[[-14 -20   7 -12   8]
 [  9  -4  12  11 -13]
 [ 32  13   4   7   4]]
:
[[-4 12]
 [13  4]]

[[  3   1   4  -3  11]
 [  9  10 -12 -10   0]
 [  1  -2 -16   6 -11]
 [ -5  -6  31   8   5]
 [  2   4  -3  -7 -10]]
:
[[ 10 -12]
 [ -2 -16]]

[[  2  -6  -7  -1  13]
 [  8  -2   2  -3  31]
 [  7   0   5  -3  27]
 [ -7  -2  -6   3 -24]]
:
[[-2  2]
 [ 0  5]]

[[ -3  14 -20]
 [-31   8  -3]
 [ 15  -5  -5]
 [ 17   4   1]]
:
[[ 8 -3]
 [-5 -5]]

[[  8  30  -5 -15 -16]
 [  6  21  -6 -29 -32]
 [  6  19  -1  -4  -3]
 [  4  22  -5 -28 -32]]
:
[[21 -6]
 [19 -1]]

[[-18  -2 -29   1 -24]
 [ 22   4  12   4  14]
 [-19  -4  21  -1   7]
 [-22  -4  15  -2   2]]
:
[[ 4 12]
 [-4 21]]

[[ -8   0  -1]
 [ -1  11 -34]
 [ 13  13   2]]
:
[[ 11 -34]
 [ 13   2]]
---
[[  2  -6   0  17   3  -2  -5   6 -12   0  -4   4  -1]
 [ 25  -3  -7   4  33  -8  -5  30  -4  23   1  26   0]]
:
[[ 25  -3  -7   4  33  -8  -5  30  -4  23   1  26   0]
 [  2  -6   0  17   3  -2  -5   6 -12   0  -4   4  -1]]

[[-3 -1  1 -4  5  2 -2  2]
 [ 1  8 -1  5 32  6 -4  7]
 [-3  1  4 -3 -3  1  0  5]
 [-3  9  8 14  6 -2 12  3]]
:
[[ 1  8 -1  5 32  6 -4  7]
 [-3 -1  1 -4  5  2 -2  2]
 [-3  1  4 -3 -3  1  0  5]
 [-3  9  8 14  6 -2 12  3]]

[[  2  -2 -11  25   1   2  -9 -14  10  -1 -12]
 [  1   6 -19  17   4   0  -2 -23  14   3  -4]
 [ 11   8   7   0   7   2  -8   7  -1   1 -15]]
:
[[  1   6 -19  17   4   0  -2 -23  14   3  -4]
 [  2  -2 -11  25   1   2  -9 -14  10  -1 -12]
 [ 11   8   7   0   7   2  -8   7  -1   1 -15]]

[[ -8  10  -4   2  16   2 -11   4 -11 -12 -13   2]
 [ -5 -11  -1  -9 -11   0  -5   1  18  16   7 -13]
 [  2   3  -5   4  12  -4  -1  -4  -9  -9  -7   6]
 [ 14  -9  17   3 -25  17  13  14  17  18  23   2]
 [  9  -3  12   0 -18  15   4  16  14  16  13  -2]
 [ -8  -5  -7 -15  -6  -2 -11   0  17  17  -3 -14]]
:
[[ -8  -5  -7 -15  -6  -2 -11   0  17  17  -3 -14]
 [  2   3  -5   4  12  -4  -1  -4  -9  -9  -7   6]
 [ -8  10  -4   2  16   2 -11   4 -11 -12 -13   2]
 [ -5 -11  -1  -9 -11   0  -5   1  18  16   7 -13]
 [  9  -3  12   0 -18  15   4  16  14  16  13  -2]
 [ 14  -9  17   3 -25  17  13  14  17  18  23   2]]

[[ 11  -2   2  -3]
 [  7  19  26  -3]
 [ 29  21   1 -11]
 [ -3   3  13  -7]
 [  4   8  11  -3]
 [  6   4  -5   8]
 [ 28  22  -8 -20]
 [-12 -19  16   2]
 [ -5   2   0  -5]
 [  7  11   7   5]
 [-15 -12   4  -1]]
:
[[ 28  22  -8 -20]
 [  6   4  -5   8]
 [ -5   2   0  -5]
 [ 29  21   1 -11]
 [ 11  -2   2  -3]
 [-15 -12   4  -1]
 [  7  11   7   5]
 [  4   8  11  -3]
 [ -3   3  13  -7]
 [-12 -19  16   2]
 [  7  19  26  -3]]

[[  8 -30  20   6]
 [ -3   7  17   9]
 [ -9  22 -14  10]
 [ 16 -17  13  -4]
 [ 26  17   5   6]
 [-11  35  -2   3]
 [  4  24 -11  27]
 [  3  34  -5   3]
 [  0  -9 -13 -15]
 [  0 -19  -6  -6]
 [-14   5 -15  -1]
 [-15  17  19  11]]
:
[[-14   5 -15  -1]
 [ -9  22 -14  10]
 [  0  -9 -13 -15]
 [  4  24 -11  27]
 [  0 -19  -6  -6]
 [  3  34  -5   3]
 [-11  35  -2   3]
 [ 26  17   5   6]
 [ 16 -17  13  -4]
 [ -3   7  17   9]
 [-15  17  19  11]
 [  8 -30  20   6]]

[[ -3   3   2   1  -2]
 [-14  23 -13  -8 -21]
 [ 16  13  -8   1  16]
 [  9 -11 -16 -15  -5]
 [-13 -26 -11 -21 -29]
 [  2  17   0   4   4]
 [ 14   1   8  11  22]
 [ -5  13  -6  -3  -8]
 [ -8   0  26  21  10]
 [-16  20  21  17   2]
 [ 18  -9   7   9  24]
 [ -1   1   3   0   0]]
:
[[  9 -11 -16 -15  -5]
 [-14  23 -13  -8 -21]
 [-13 -26 -11 -21 -29]
 [ 16  13  -8   1  16]
 [ -5  13  -6  -3  -8]
 [  2  17   0   4   4]
 [ -3   3   2   1  -2]
 [ -1   1   3   0   0]
 [ 18  -9   7   9  24]
 [ 14   1   8  11  22]
 [-16  20  21  17   2]
 [ -8   0  26  21  10]]
